Some points, one per row:
-33 -12  59 -78  75 -58  12 -65
  5 -19  51 -23  18 -23  68 -14
-46 -47  11 -62 127 -31 -19 -50
 70  -8   0   3  -8 -11  62 -15
 40   4 -14  54 -18  10  10  -2
-45  -2 -13 -27 -19 -21 -25  -4
-37 -21  82 -25  38 -47  -1 -31
 74   0 -20  49 -14   3   7   9
 24  -6 -12  68 -16  59   5  27
-49 -29  -3 -28  27 -21 -19 -34
 13 -14  27 -21  14  23   2  -2
 78   5  -4  24 -10  -3  37  -3
20 more points follow, each with its number after it:
 -7  -1 -21  54 -18  16 -23  43 0
 -1 -31  38 -31 127 -65 -11 -25 1
-35 -13  -8 -14 -18  20 -22   0 2
-23  10  26 -34  78 -39  25 -43 3
-27 -20 -15 -16 -12   4 -15  -4 4
  0  -5  -7  35  -7  46 -10  49 5
-35 -11 -33 -20 -22   0 -31  18 6
-37  -2  73 -25  58 -40 -58 -12 7
-1  2  8 16  2 48 12 16 8
-37   4  84 -24  73 -33   6  -7 9
-11  -4 -19  45 -16  62 -19 111 10
-27  35 -27 -26 -22 -40 -28 -10 11
-21  -6 -29  -2  -4  22 -20   8 12
-30  -5 -15 -24 -24 -14 -20  -3 13
-26  16 -31  -1 -20 -12 -24   4 14
-13   9 -22  18 -16   2 -21  43 15
-38 -10  13 -49  22 -26 -30   4 16
-11 -27   2  -7  -9  49 -15   8 17
 63 -12  -7  -3  -7  -9  64 -15 18
 57  13 -14  32 -23 -11  10  -7 19
Which three of these numbered points are nearest to each point below by angle, seen from the average point of the first points? Their numbers follow each, nearest first.
 67  -6  -3  -6 -14 -13  62 -12 > 18 19 8
-41 -11 -26 -17 -19  -2 -26  18 > 6 4 13
-36  -2  47 -14  -3  -7   6 -34 > 7 9 16
-18   1  55  -3  28  12  15 -21 > 9 7 3
 10  -9  -1  24 -11  58   5  24 > 8 5 10
-26 -14 -28   9 -11  27 -24  27 > 12 15 6
-23   9 -11  -9  -7 -16 -25 -14 > 14 11 13
 71 -14  -5  -1 -11 -12  62 -17 > 18 19 8
-16  -3 -10  28  -3  77 -12  38 > 8 5 10
 34 -16   5 -10  -8 -25 115 -20 > 18 19 3
